[[-0.1  0.1  0.1  0.7 -1.9  1.7 -1.5  0.4]
 [-1.0  0.4 -0.2 -0.5  0.8  0.1  2.8  0.0]
 [ 1.2 -0.3  0.2 -0.3  1.9 -2.0 -0.4 -0.4]
 [ 1.1 -0.3  0.3  0.6 -0.7  0.1 -2.7  0.0]
 [-0.8  0.4  0.0  0.5 -1.9  2.1  0.0  0.5]
 [-0.4  0.2 -0.1 -0.6  1.5 -0.9  2.5 -0.1]
 [ 1.5 -0.4  0.4  0.4  0.4 -1.0 -2.4 -0.2]
 [-1.3  0.5 -0.2 -0.3 -0.1  0.9  2.6  0.2]
 [ 0.5 -0.1  0.2  0.8 -1.4  1.1 -2.3  0.3]
 [-1.4  0.5 -0.2 -0.1 -0.7  1.4  2.2  0.4]
 [ 1.4 -0.4  0.3  0.5  0.0 -0.5 -2.6  0.0]
 [ 1.3 -0.3  0.4  0.5 -0.1 -0.5 -2.6  0.0]
 [-0.4  0.3  0.0  0.7 -2.0  2.0 -0.9  0.4]
 [ 1.4 -0.3  0.3 -0.1  1.6 -1.9 -1.0 -0.3]
 [ 0.2  0.0  0.0 -0.7  2.0 -1.5  1.7 -0.3]
 [ 1.0 -0.3  0.2 -0.4  2.0 -2.1  0.1 -0.4]]
Counting starts at 1.
Read off the entry directly below the largest entry.
A: -0.4
Read off the bottom-right entry.
A: -0.4
Read off the entry just right of the largest entry.
A: 0.0
The entry in the top-right corner: 0.4
Read off the entry directly above the largest entry.
A: -1.5
Read off the entry directly above -2.4.
A: 2.5
The entry at row 3, column 3 is 0.2
Read off the entry at row 2, column 3.
A: -0.2
The entry at row 1, column 3: 0.1
Read off the entry at row 1, column 2.
A: 0.1
Read off the entry in row 1 and column 1.
A: -0.1
The entry directly below 0.6 -> 0.5
The entry at row 2, column 2 -> 0.4
The entry at row 3, column 2: -0.3
The bottom entry of the column that holds the largest entry is 0.1
The largest entry -> 2.8
Read off the entry in row 3 and column 1.
A: 1.2
Read off the bottom-left entry.
A: 1.0
Read off the entry just left of the largest entry.
A: 0.1
The smallest entry is -2.7
Read off the entry directly below the smallest entry.
A: 0.0
The entry in row 2 and column 1 is -1.0
The entry just right of the smallest entry -> 0.0
The entry just left of the smallest entry: 0.1
The entry directly below 1.9: -0.7

A = [[5, 3, 5, 5, 5, 5, 5], [6, 4, 4, 4, 5, 3, 5], [5, 4, 7, 7, 4, 4, 6], [8, 4, 4, 4, 4, 0, 4], [5, 3, 6, 6, 5, 5, 6], [5, 3, 6, 6, 5, 5, 6], [7, 4, 4, 4, 5, 2, 5], [8, 4, 4, 4, 4, 1, 4], [5, 3, 5, 5, 5, 5, 5], [6, 4, 5, 4, 5, 4, 5], [5, 4, 5, 4, 5, 5, 5], [5, 4, 5, 4, 5, 5, 5]]
The entry just right of the smallest entry: 4
What is the smallest entry?
A: 0

a =
 -8   -9   33  -17    7   35    9  -12  -23
-32   13    5  -16    5  -23    0  -28   28
 22    2   -7   18   12   10   -1    7  -25
  9   23    0   11   -6  -18   22  -12  -23
 -9    8   -2   -2   -7   -7   25  -12  -17
 50  -35  -11  -16  -35   15  -83   66   -7
  7   -5   -5  -17  -11  -26   16   -5  -24
-24   26   10    9   61   -5   12   35  -25
The first entry in reading order -> -8
The 2nd entry, reading row by row is -9
The entry just right of the largest entry?
A: -7
The third entry on the main diagonal?
A: -7
The largest entry in the first column: 50
The entry directly above 28?
A: -23
The last entry, reading row by row?
A: -25
The entry just left of 15?
A: -35
The minimum is -83
The fourth-last entry, reading row by row?
A: -5
The second entry on the main diagonal is 13
The top entry of the column that holds the largest entry -> -12
The bottom-left entry?
A: -24
The largest entry in the last column?
A: 28
The smallest entry in the first column?
A: -32
The entry just right of 18?
A: 12
The entry just left of the smallest entry: 15
The entry just right of 23 is 0
The maximum -> 66
The third entry on the diagonal from the top-right corner is -1
The largest entry in the first row -> 35
